One turn sends every row of this set to another row. A few are shown first. Where does it send the rows asked after them?
Z514: 7	-17	-18	-10	-17	-10	-15	-36	-7	8	13	-15	-18	-9	1	1	-10
Z255: 19	16	27	15	-4	12	6	-4	-11	7	-1	22	2	28	-11	7	19
Z37: 15	1	-16	18	-9	-19	-24	-1	-9	-10	2	-6	-11	30	4	-1	41
Z710: -2	12	42	-12	-2	-23	-2	6	2	-4	24	7	6	-17	-13	1	18
Z839: 9	19	28	18	6	8	3	-7	-3	19	7	-2	10	23	-13	24	3
Z43: -3	9	12	7	-29	-33	-11	5	16	-12	30	-13	-6	-3	-5	14	22
Z22: 0	-9	-6	-17	12	26	8	-10	-3	25	19	9	5	-8	-7	1	0
Z601: -10	-2	20	-11	-12	-19	-20	23	1	-14	12	-13	13	-3	-13	16	31
Z997: 2	24	8	4	-12	-13	-4	-20	3	-3	-9	-15	-3	-20	5	-6	-28
Z341: 14	11	-16	22	-12	-16	-12	0	-1	-9	-7	-1	-6	32	-7	4	37
Z378: -2	7	-7	1	-14	-6	-24	-31	-13	9	11	-35	-18	-3	1	11	-5
Z44: 3	12	12	-10	-1	10	12	-2	-12	23	32	19	10	-16	-12	-7	1
Z502: -1	-28	1	3	-27	-10	-23	-17	-7	-5	-18	-20	-14	11	2	-5	27
Z590: 2	21	27	16	-14	0	-3	19	-11	9	6	-2	21	16	-16	18	19
Z469: -5	-13	-33	-3	8	-10	-2	-3	13	0	-2	-3	-2	-8	2	-27	24
Z369: 5	-3	36	9	-30	-5	-4	-6	0	-7	-33	0	4	5	-2	2	4
Z642: -7	-16	2	-13	7	-18	-26	12	-3	-18	29	-30	11	3	2	0	7
Z125: -8	-10	-5	-8	-19	-15	-9	19	19	-24	23	-14	11	-12	7	-2	-3
Z78: 1	-3	24	-14	17	-21	-8	-7	-3	-7	40	-10	4	-10	1	-16	-6
Z3: 37	17	-6	9	4	-27	-2	-3	-3	2	-23	-4	5	0	9	9	-9
Z958: 17	11	32	14	-9	10	-4	6	-13	0	-7	19	8	28	0	8	24
Z505: -10	3	29	-2	-20	6	-2	-4	-2	-5	-31	-3	-1	-18	4	-17	5
Z541: -1	1	-10	23	-3	-22	-19	16	-5	-11	3	-27	11	24	1	-14	26
Z117: 13	-5	-48	-2	2	-6	-6	-4	2	-10	8	4	-3	8	3	-16	6
Z473: 18	1	-5	-9	9	22	13	-9	-7	7	15	26	5	4	-1	-12	-13
Z884: 28	-11	1	-4	4	-9	1	5	-6	0	-36	7	4	-7	14	-19	12
Z965: 0	-9	-25	-3	8	-13	-4	-5	-6	3	28	-6	0	-8	4	-38	8
Z430: 3	15	0	31	2	-27	-7	1	13	-6	-14	-15	3	22	-3	-5	26
Z171: 13	8	17	-3	-19	-5	4	-25	1	6	-3	5	1	-14	-3	8	-33
Z497: 27	-22	1	-14	3	7	-8	-10	-25	22	-11	3	-9	0	6	1	28
Z85: -12	-15	13	-6	-22	13	-22	-15	-18	8	-12	-23	-15	1	0	1	28
Z213: 17	1	-43	-6	2	-11	-10	-9	-2	-5	20	7	-6	-3	10	-12	1
Z41: 20	11	5	-10	3	17	9	-1	-7	4	12	31	11	-5	4	-3	-16
Z522: -6	-24	28	-11	-6	8	-1	6	4	-10	33	-6	8	-2	11	-15	-5
Z571: -1	-4	45	3	-15	-10	-4	-8	0	1	40	-5	-8	7	-1	1	19
Z564: 38	6	-5	-1	3	-10	-11	-18	-20	24	1	-9	-10	8	0	28	6

Z514 goes to -> Z171
Z505 goes to -> Z85
Now these:
Z22 goes to -> Z839
Z473 goes to -> Z255
Z37 goes to -> Z213
Z642 goes to -> Z78
Z541 goes to -> Z965
Z125 goes to -> Z522
Z3 goes to -> Z884

